In the data rows, zero lies at 4.5, halfway between 4 and 5.
Two rows play each game, the first against the second. How much does the first row win by? 10 is about a draw, 20 a big win and 0 a big loss. Wins can go round in a circle: one row can beat a second, the second a third and the third the first. Each row has two weighted sums of its numbers, A and B, taken from their middle values. A row wins by its A times the other's B, less its B times the other's A.
2,5,4,4,6,8,7,1,5,8,4,3,6,4,6,4,4,4,3,4,6
5,4,4,4,6,5,6,4,4,6,5,5,3,7,4,6,4,4,5,3,5 10
0,4,6,5,9,9,9,0,4,5,3,2,4,1,4,5,5,7,1,6,4
4,7,6,4,5,2,5,4,6,0,4,0,4,4,5,3,4,5,3,5,3 7
4,6,3,4,2,7,6,5,5,8,5,6,3,5,4,4,5,4,4,6,5
5,4,6,6,3,2,4,6,6,1,4,4,4,4,5,5,5,3,7,4,4 10
5,3,4,5,3,4,4,4,5,4,4,5,6,4,5,5,3,5,6,5,5
5,4,4,4,4,4,6,5,3,4,3,4,5,3,4,5,4,6,4,4,3 19
5,2,7,6,5,3,4,6,6,3,4,5,4,5,5,5,3,4,6,4,5
6,7,5,4,3,3,4,5,5,5,4,5,3,5,5,3,5,5,5,5,4 7
4,4,3,3,4,5,7,4,5,6,6,5,4,6,4,5,4,4,5,4,5
3,4,5,3,6,5,7,3,5,3,6,3,5,4,3,4,5,6,4,4,4 13
5,5,4,4,4,4,4,4,4,4,3,4,4,6,5,5,4,4,6,3,4
5,4,3,5,6,6,4,5,3,6,5,6,3,2,4,4,5,6,3,4,5 12
7,4,5,6,3,4,3,4,5,6,4,7,5,6,2,5,4,4,6,4,5
5,5,5,4,5,5,4,6,5,4,5,5,5,5,5,5,4,4,5,3,5 17
6,5,6,5,3,4,5,5,5,5,2,6,4,5,5,7,2,3,5,3,6
8,1,6,5,2,0,1,7,5,2,4,7,5,3,4,4,4,2,8,4,3 8
5,5,5,4,6,3,6,5,4,4,3,5,5,5,6,7,3,3,6,5,6
5,4,4,5,6,5,4,5,3,5,6,5,5,6,2,3,6,4,5,5,4 12
5,4,4,5,5,5,4,4,2,4,5,4,4,5,6,5,5,6,4,6,4
6,3,4,5,4,3,3,5,5,4,4,6,5,4,4,4,4,2,6,6,4 12
0,5,4,5,9,9,9,0,5,5,4,0,5,5,4,5,3,9,0,5,6
4,3,5,5,6,6,6,3,4,5,5,4,5,5,6,6,3,6,4,5,5 7
5,4,5,4,4,4,5,4,3,3,4,5,4,3,6,4,4,4,4,6,4
4,5,5,6,4,5,5,4,6,5,5,4,4,2,6,3,5,5,4,4,2 9
4,5,0,4,5,4,5,6,3,6,7,5,4,6,1,1,9,6,5,7,2
4,3,5,4,7,6,6,3,5,4,3,4,4,4,5,5,5,6,3,3,5 13
8,3,4,5,1,2,0,9,5,6,4,8,6,4,4,5,5,2,7,5,5
1,4,0,4,7,6,6,2,5,5,8,2,5,6,3,0,9,5,1,8,2 8
4,4,4,6,5,4,6,5,4,3,5,4,4,6,6,4,4,5,4,4,3
5,3,0,5,4,5,4,6,4,6,8,5,4,4,2,0,9,4,4,8,2 10
6,5,5,7,3,2,2,6,6,3,4,5,3,5,5,5,5,5,7,4,4
3,3,4,2,6,5,6,3,5,5,4,4,4,5,4,5,5,5,3,5,6 10
3,6,5,5,5,5,5,5,5,4,4,3,5,5,6,5,4,5,3,5,3
5,5,7,5,6,4,1,4,5,3,3,4,6,3,5,8,3,3,5,2,7 10
5,4,4,3,4,4,3,6,5,4,6,6,5,5,3,3,6,6,5,5,4
6,5,6,3,5,5,5,5,6,4,2,5,4,3,5,6,2,4,4,5,6 16
6,4,5,5,1,3,3,7,5,6,5,7,4,5,2,5,4,4,6,5,5
4,5,3,3,6,5,5,5,5,6,5,4,4,6,4,3,5,5,4,4,2 12
6,5,5,4,3,2,4,6,5,6,4,5,4,4,3,5,5,6,6,5,4
7,6,6,5,4,3,3,6,4,5,2,6,5,3,6,7,3,3,5,2,6 9
5,4,4,5,3,4,4,6,3,5,5,5,5,5,3,2,7,6,4,6,3
8,3,5,4,3,4,3,7,5,7,3,8,5,5,7,7,2,2,6,3,7 8
3,3,4,4,6,5,5,2,4,3,4,3,6,6,6,4,4,4,4,4,4
2,4,3,3,7,8,8,2,5,7,4,4,5,3,4,3,5,5,2,5,6 12
5,5,7,5,4,4,5,4,6,4,3,6,5,5,6,5,3,4,5,2,6
6,4,8,5,6,5,5,4,5,4,0,5,4,6,7,9,1,6,5,2,9 7
2,5,3,6,8,8,5,2,2,8,2,4,5,4,5,4,4,5,4,5,6
4,4,5,4,3,3,4,5,5,2,5,3,5,5,2,4,4,4,5,4,2 12
3,5,5,4,5,5,4,3,3,3,3,3,6,5,5,5,5,6,3,6,4
5,5,7,5,2,5,5,3,4,3,0,5,5,5,8,8,1,4,5,4,8 11
6,5,6,5,3,4,3,6,5,3,5,4,4,5,5,4,5,3,4,3,3
6,4,6,5,2,4,2,5,3,4,4,5,5,4,4,4,4,3,5,5,4 15
5,5,4,3,5,4,3,6,4,4,4,4,4,4,4,4,5,5,5,4,5
3,4,6,5,5,4,4,4,5,3,4,3,4,4,6,4,4,6,4,5,5 14
1,3,3,5,8,7,8,1,4,4,5,1,6,5,4,4,5,5,2,6,4
6,5,5,4,5,3,3,5,4,4,4,6,7,6,5,5,4,4,6,5,5 12
4,3,5,3,5,3,4,6,5,5,7,6,5,4,6,4,5,5,7,5,4
5,3,7,5,4,2,4,5,4,0,3,2,4,4,6,4,5,6,4,4,3 10
5,5,4,4,2,3,4,7,6,5,7,6,4,4,4,4,6,4,4,6,2
3,6,3,6,6,6,5,4,5,5,4,4,5,5,5,3,4,5,4,5,4 8
0,4,3,4,8,9,9,0,4,8,4,2,3,5,4,5,4,6,1,5,6
3,5,4,6,7,5,7,4,5,3,6,1,3,6,4,4,5,6,4,5,3 9
6,5,5,5,6,3,5,5,4,2,6,3,6,5,3,4,4,2,4,3,2
4,4,4,5,3,5,6,5,5,5,5,5,4,4,3,5,5,3,5,4,6 10
5,4,3,4,5,4,5,4,5,5,5,4,7,4,3,2,5,4,4,6,3
7,6,6,4,1,0,1,8,5,2,5,7,5,5,4,5,4,2,8,3,4 11
4,5,5,4,3,5,4,5,5,5,3,5,6,5,5,5,4,4,4,3,4
4,4,6,5,6,3,5,5,6,2,3,2,3,5,5,5,4,5,3,5,4 10
5,4,5,4,2,4,4,4,3,5,5,5,3,3,4,5,4,5,4,3,5
5,5,4,5,3,5,6,5,4,5,6,5,6,4,5,5,3,4,5,5,5 6
5,4,3,5,3,4,4,7,5,6,7,6,6,2,4,3,6,3,6,5,4
0,6,2,3,8,9,9,0,5,7,6,2,5,4,4,5,4,9,1,6,7 13
5,6,3,5,6,1,3,7,4,2,8,4,4,6,3,0,7,7,5,6,1
3,6,1,5,4,5,5,5,4,6,8,4,6,5,2,2,7,6,4,5,3 3
5,4,3,5,4,4,5,6,3,5,6,5,4,4,3,2,8,4,4,5,1
3,5,3,5,4,6,6,4,4,7,4,4,5,6,4,4,6,4,4,3,5 8
6,3,4,5,2,4,4,5,6,6,4,6,3,2,5,6,4,5,5,3,6
5,5,2,5,8,7,4,3,5,7,5,5,6,5,3,5,5,5,2,4,6 7
4,3,6,6,4,4,4,5,4,5,4,5,6,5,4,4,5,4,5,4,5
3,4,5,4,4,5,4,4,3,4,5,3,4,3,5,4,5,6,3,5,4 2
4,6,6,4,5,5,6,4,5,5,5,3,5,4,3,5,5,6,2,6,4
4,6,5,4,4,4,3,5,4,5,5,5,4,4,6,5,4,4,3,6,4 10
3,6,6,4,5,5,6,4,4,2,3,3,4,6,5,6,3,4,3,4,5
5,4,5,4,5,5,5,4,6,3,2,4,5,6,6,7,3,4,5,2,5 4
5,5,5,5,6,4,4,4,4,5,3,6,4,6,6,5,4,3,6,5,5
2,6,0,4,8,6,6,3,7,5,8,3,5,5,1,0,9,5,1,9,0 7
4,5,4,4,6,5,4,5,4,5,5,4,4,3,3,5,3,4,3,2,4
6,6,4,3,4,4,3,5,4,6,4,6,4,5,5,5,4,5,5,4,6 8
6,4,7,3,2,3,2,5,3,5,3,6,5,6,6,7,2,3,5,3,7
6,6,4,4,5,4,4,4,3,5,5,5,5,5,4,5,5,4,4,4,5 8
6,5,6,5,2,3,3,6,5,5,5,6,5,6,5,6,3,3,6,3,5
5,3,3,5,5,5,5,5,4,5,5,5,5,4,2,3,7,3,6,7,3 8
5,6,6,5,5,5,5,3,4,3,6,2,3,5,5,5,4,6,2,4,5
5,5,4,4,4,3,3,6,4,5,3,6,4,4,3,3,5,4,6,6,5 15
5,3,6,3,5,5,5,4,4,5,4,5,5,5,3,5,5,6,3,3,4
4,5,4,5,4,4,5,5,5,3,4,4,3,4,6,4,5,4,6,3,4 15
6,5,9,4,5,5,5,3,4,6,2,5,7,4,7,9,1,4,5,2,9
4,5,6,3,7,3,4,6,4,1,3,4,4,4,3,5,3,5,4,4,4 5
3,3,6,6,3,3,5,5,3,4,6,4,5,3,5,5,5,5,4,3,5
4,6,6,6,5,5,4,5,4,6,6,5,4,6,5,5,3,6,2,5,5 10
4,5,2,5,5,5,5,6,5,9,5,8,4,6,4,4,6,4,4,4,6
4,3,3,3,4,5,4,5,4,5,4,5,4,5,4,6,5,4,4,7,5 8
3,5,4,4,5,6,6,3,6,4,6,2,3,4,3,4,3,5,2,5,3
5,4,5,4,2,2,3,7,5,4,3,6,7,6,6,5,3,4,4,3,5 5
4,5,4,5,4,6,6,4,4,5,3,5,5,4,5,4,5,4,4,6,4
5,1,6,4,3,4,3,6,5,6,4,6,5,5,6,4,4,4,5,3,4 8
5,4,4,5,5,5,5,5,6,5,5,5,5,5,4,3,5,5,3,5,4
6,3,5,4,3,1,4,7,4,2,6,4,7,3,2,3,6,5,8,5,2 9
6,5,3,6,3,4,4,5,2,4,6,5,4,3,3,5,5,6,5,6,5
7,6,5,7,2,4,3,6,5,5,3,6,5,5,5,5,3,6,4,3,5 8
3,5,5,6,5,4,4,3,4,2,5,4,5,5,3,5,5,4,3,5,4
5,5,4,6,6,6,6,3,5,3,6,4,4,4,5,5,4,5,2,5,4 9
4,5,0,6,4,5,2,4,5,6,8,4,5,4,3,0,9,6,3,8,0
3,4,3,5,7,6,6,2,4,5,4,4,2,3,2,3,6,5,4,5,3 9
4,4,4,5,5,3,3,6,4,4,5,4,4,6,4,4,5,5,6,5,4
5,6,4,4,3,5,5,5,5,5,5,5,4,4,4,4,5,3,6,4,5 9
5,4,4,5,3,4,4,6,5,6,6,5,3,4,4,5,6,5,6,4,5
5,3,6,6,4,4,5,5,5,4,5,5,6,3,4,4,6,4,5,4,4 10
4,5,3,5,4,4,4,5,5,6,8,5,5,4,2,2,6,4,4,7,3
4,6,2,6,3,5,4,5,4,4,7,4,4,3,2,2,7,4,5,7,2 8
6,5,2,3,3,3,4,6,5,5,5,6,4,5,2,3,6,4,7,6,4
5,6,5,3,4,6,5,4,4,4,4,4,3,5,6,6,3,4,7,4,5 14
5,5,7,5,5,5,4,3,5,4,1,4,5,4,8,7,2,4,5,4,7
0,5,3,5,7,8,9,0,4,4,4,1,4,4,3,5,4,7,1,4,5 11
4,4,1,5,5,5,5,5,4,6,8,5,4,6,5,2,7,4,5,6,1
4,5,3,5,3,3,4,5,5,5,6,5,4,4,4,3,4,6,4,5,3 10
4,5,8,4,3,5,4,4,5,4,1,5,3,4,7,9,0,3,5,1,9
4,4,6,6,8,4,5,4,7,1,3,2,5,4,6,7,3,5,5,4,3 11
4,5,5,4,3,4,4,6,3,5,5,5,4,5,4,4,5,5,4,4,4
4,4,4,4,7,6,7,3,4,5,5,3,6,6,5,4,6,4,2,5,4 10
4,3,5,5,4,5,5,4,6,5,3,4,5,2,7,6,5,4,4,3,5
4,5,3,3,5,5,5,4,5,6,5,5,4,5,5,6,4,7,4,6,5 10
7,4,3,3,5,4,4,5,5,6,7,6,5,5,2,4,6,4,5,6,3
4,5,3,5,5,6,5,5,5,5,7,4,5,4,5,4,5,4,4,5,5 10
7,5,5,4,3,4,4,5,4,4,2,6,4,4,7,6,2,3,6,4,7
5,4,4,6,4,4,4,5,5,6,4,6,4,3,5,3,4,2,5,3,5 12
5,6,5,7,5,5,3,5,4,5,4,5,5,6,2,4,4,4,4,4,5
6,3,6,5,5,3,2,5,5,5,4,6,5,5,6,6,2,3,5,4,6 1
7,3,4,4,0,3,3,8,4,6,4,8,3,3,4,4,5,4,6,4,4
2,3,4,5,5,7,7,3,6,4,7,2,6,3,3,4,5,6,2,5,5 6
5,5,5,4,2,5,3,5,3,5,6,5,4,4,5,4,5,5,5,4,5
2,6,4,2,6,7,4,3,5,8,4,6,3,5,5,5,4,5,5,3,6 10
4,5,5,5,4,7,6,4,4,5,4,5,5,5,4,6,3,5,5,3,6
5,4,4,4,3,3,3,6,5,5,4,5,3,5,5,3,5,6,6,4,5 13
5,5,5,7,5,6,5,4,5,6,3,5,6,4,4,5,3,3,5,3,7
4,4,4,4,5,5,6,4,5,4,4,4,4,5,4,4,5,4,3,4,4 15
1,5,4,5,7,8,9,0,3,5,4,1,4,4,2,3,5,7,1,5,4
3,6,5,3,6,6,6,5,4,5,5,3,4,5,7,5,5,5,4,5,4 12
5,7,4,4,1,3,3,6,3,4,5,6,6,3,4,5,4,3,5,4,5
5,5,3,5,2,4,4,6,5,5,5,5,5,3,5,4,5,4,3,4,5 9
4,5,3,6,6,5,5,4,4,5,4,5,5,4,6,4,6,6,3,6,2
7,5,5,5,2,3,3,7,5,4,5,7,3,3,4,5,3,3,6,5,5 11
3,7,0,5,4,4,5,5,4,6,9,4,5,4,0,0,9,6,5,9,0
6,6,5,7,6,4,5,4,5,4,4,5,4,5,6,7,3,4,5,5,5 9
6,4,4,4,3,5,3,4,5,6,6,6,4,4,4,4,4,5,4,5,7
5,4,5,3,3,4,3,5,5,6,5,6,4,4,5,5,5,4,6,5,5 10
5,5,5,4,4,3,4,6,5,4,4,6,4,6,5,4,5,4,5,6,5
5,6,4,1,4,4,3,5,6,6,3,6,4,4,6,6,4,5,6,4,7 9
6,4,3,4,3,4,2,5,6,5,6,5,5,5,5,3,6,5,5,5,4
6,5,5,3,5,5,4,5,4,5,2,5,7,4,4,6,3,2,5,4,6 8
4,3,5,4,5,6,4,4,5,4,5,3,5,5,3,5,4,6,3,5,4
4,4,7,5,4,5,5,5,5,6,2,4,4,6,6,5,3,6,4,3,5 9
6,5,5,4,4,3,2,6,4,5,4,6,4,5,6,4,5,4,6,4,6
3,5,4,3,5,5,5,4,4,6,5,5,6,5,5,4,6,6,4,5,5 10
5,5,6,6,7,3,4,4,4,0,6,2,6,5,4,5,5,5,4,5,2
6,3,5,3,3,4,5,4,4,4,5,5,5,2,4,4,3,5,5,3,5 9
6,6,4,5,4,5,3,5,4,5,5,5,5,3,6,5,5,4,5,4,4
8,5,6,4,3,3,3,6,5,4,3,6,6,3,5,7,4,2,6,4,6 11
3,4,3,4,5,5,5,5,4,6,5,4,4,4,3,2,6,4,4,6,4
8,5,6,5,2,3,2,7,3,4,5,6,5,5,7,5,4,3,5,3,5 9
2,4,4,5,9,8,8,2,7,4,7,1,5,5,4,4,4,5,2,5,5
5,3,9,6,5,2,4,4,5,0,2,2,5,3,7,7,2,4,4,5,5 9
4,4,4,4,5,7,6,2,5,7,4,6,5,3,6,4,4,6,2,5,6
5,5,5,6,5,3,3,6,4,2,7,4,3,3,5,4,6,4,6,6,2 16
5,6,5,3,5,4,4,5,5,4,4,5,5,5,5,5,4,4,7,3,5
5,5,4,3,4,4,3,5,2,4,6,5,3,5,5,5,5,5,4,4,4 16
4,5,1,5,3,4,4,5,4,5,8,4,7,3,1,1,8,5,4,6,1
1,4,3,4,6,8,8,1,5,6,5,2,3,6,3,5,4,6,2,6,4 10
6,5,9,3,4,4,5,4,5,3,0,4,5,4,9,9,0,3,4,0,9
5,5,5,4,4,5,4,4,4,4,5,3,7,6,5,6,2,4,4,4,5 10
3,4,5,5,5,5,5,3,5,3,5,2,5,4,3,4,6,5,2,6,3
8,5,7,6,1,1,1,8,2,3,3,7,4,5,4,6,3,3,6,2,5 11
5,5,8,4,5,5,4,4,5,5,3,3,4,5,7,8,2,5,5,2,7
5,6,5,4,4,5,3,4,6,5,4,5,4,4,5,6,4,4,6,3,5 8
3,4,1,5,2,4,4,5,5,6,8,4,5,4,2,1,9,4,4,6,3
6,5,7,4,4,4,4,5,2,5,2,6,4,4,7,5,4,4,5,2,6 9
6,4,5,4,4,4,3,5,4,4,6,6,5,5,4,4,5,4,5,4,4
3,4,7,4,4,5,5,3,4,4,2,4,3,4,7,7,2,5,6,3,7 11
3,5,4,4,4,5,5,5,4,4,4,4,4,5,3,4,4,7,4,5,4
3,5,7,5,7,5,6,3,5,2,4,2,5,6,5,6,3,6,5,5,4 7
5,2,5,5,5,5,5,3,4,4,3,4,5,5,5,7,3,4,2,3,6
5,4,2,4,5,4,4,4,4,4,5,4,5,4,5,2,4,6,4,6,4 11
1,4,4,4,6,6,7,3,5,4,7,2,3,5,3,3,4,7,2,6,4
5,5,4,3,3,3,3,6,5,5,4,6,6,3,4,6,4,2,6,4,6 11
4,4,4,5,4,5,5,6,4,5,5,5,5,4,2,5,4,5,5,4,5
5,2,5,4,6,5,5,5,4,5,3,3,4,5,4,5,6,5,3,4,4 8
5,5,4,4,3,3,4,6,5,5,5,6,4,4,4,4,5,5,4,3,6
3,1,6,3,7,6,7,3,4,4,5,3,5,3,6,4,4,5,5,5,4 13
9,5,4,4,1,1,2,9,5,8,3,9,4,4,6,5,4,3,9,5,5
1,6,5,5,8,7,6,1,3,4,3,2,4,5,3,6,3,6,2,4,5 8
6,4,2,5,3,4,4,5,5,6,7,6,4,4,2,0,7,3,5,6,0
8,4,6,5,4,5,3,6,4,9,1,8,5,5,7,9,0,4,6,2,9 9
4,6,3,5,5,5,5,4,5,5,6,5,3,4,4,3,5,4,5,4,5
4,4,4,4,4,5,5,5,5,6,7,5,4,5,5,4,6,5,3,5,5 10
3,3,4,6,6,6,7,3,3,5,3,3,4,4,5,4,4,5,4,3,5
3,3,3,3,6,6,6,4,6,5,5,3,3,6,2,3,6,5,4,6,4 10
5,6,5,5,5,4,4,5,4,4,5,5,4,5,5,5,4,5,6,4,6
4,4,7,3,3,1,4,6,5,0,4,2,5,4,4,5,4,3,5,4,2 11
5,3,2,4,3,4,3,5,4,6,7,5,4,5,3,1,9,6,3,7,1
9,4,5,4,0,0,0,9,6,5,5,8,3,5,3,3,6,2,9,4,4 10
7,4,4,4,2,3,1,8,5,7,5,9,4,5,5,4,6,4,8,3,6
5,4,5,4,5,4,4,4,5,4,3,4,3,5,6,5,3,6,3,4,6 12
4,5,1,7,5,4,4,5,6,6,7,5,4,4,3,1,9,3,3,7,2
0,6,4,6,9,9,9,0,5,4,7,0,4,4,2,5,3,7,0,8,5 9
4,5,4,4,4,6,6,4,5,5,4,4,5,5,5,5,4,5,5,4,3
7,4,6,5,4,2,2,7,6,4,3,6,5,5,3,5,5,4,6,2,5 6
5,4,6,5,4,5,6,4,4,5,5,5,6,4,7,6,2,2,4,4,7
4,5,4,3,4,5,4,4,4,6,4,5,2,5,5,4,5,5,5,6,5 4
5,5,4,5,4,5,4,5,3,6,5,6,5,5,5,5,4,5,6,2,5
6,4,4,5,6,6,6,5,5,7,4,5,6,3,4,6,3,5,5,5,6 4
5,3,6,4,3,5,5,3,7,4,4,4,4,7,5,4,4,4,5,5,4
3,4,4,4,5,4,5,5,5,6,4,5,3,5,5,5,4,3,4,4,5 7
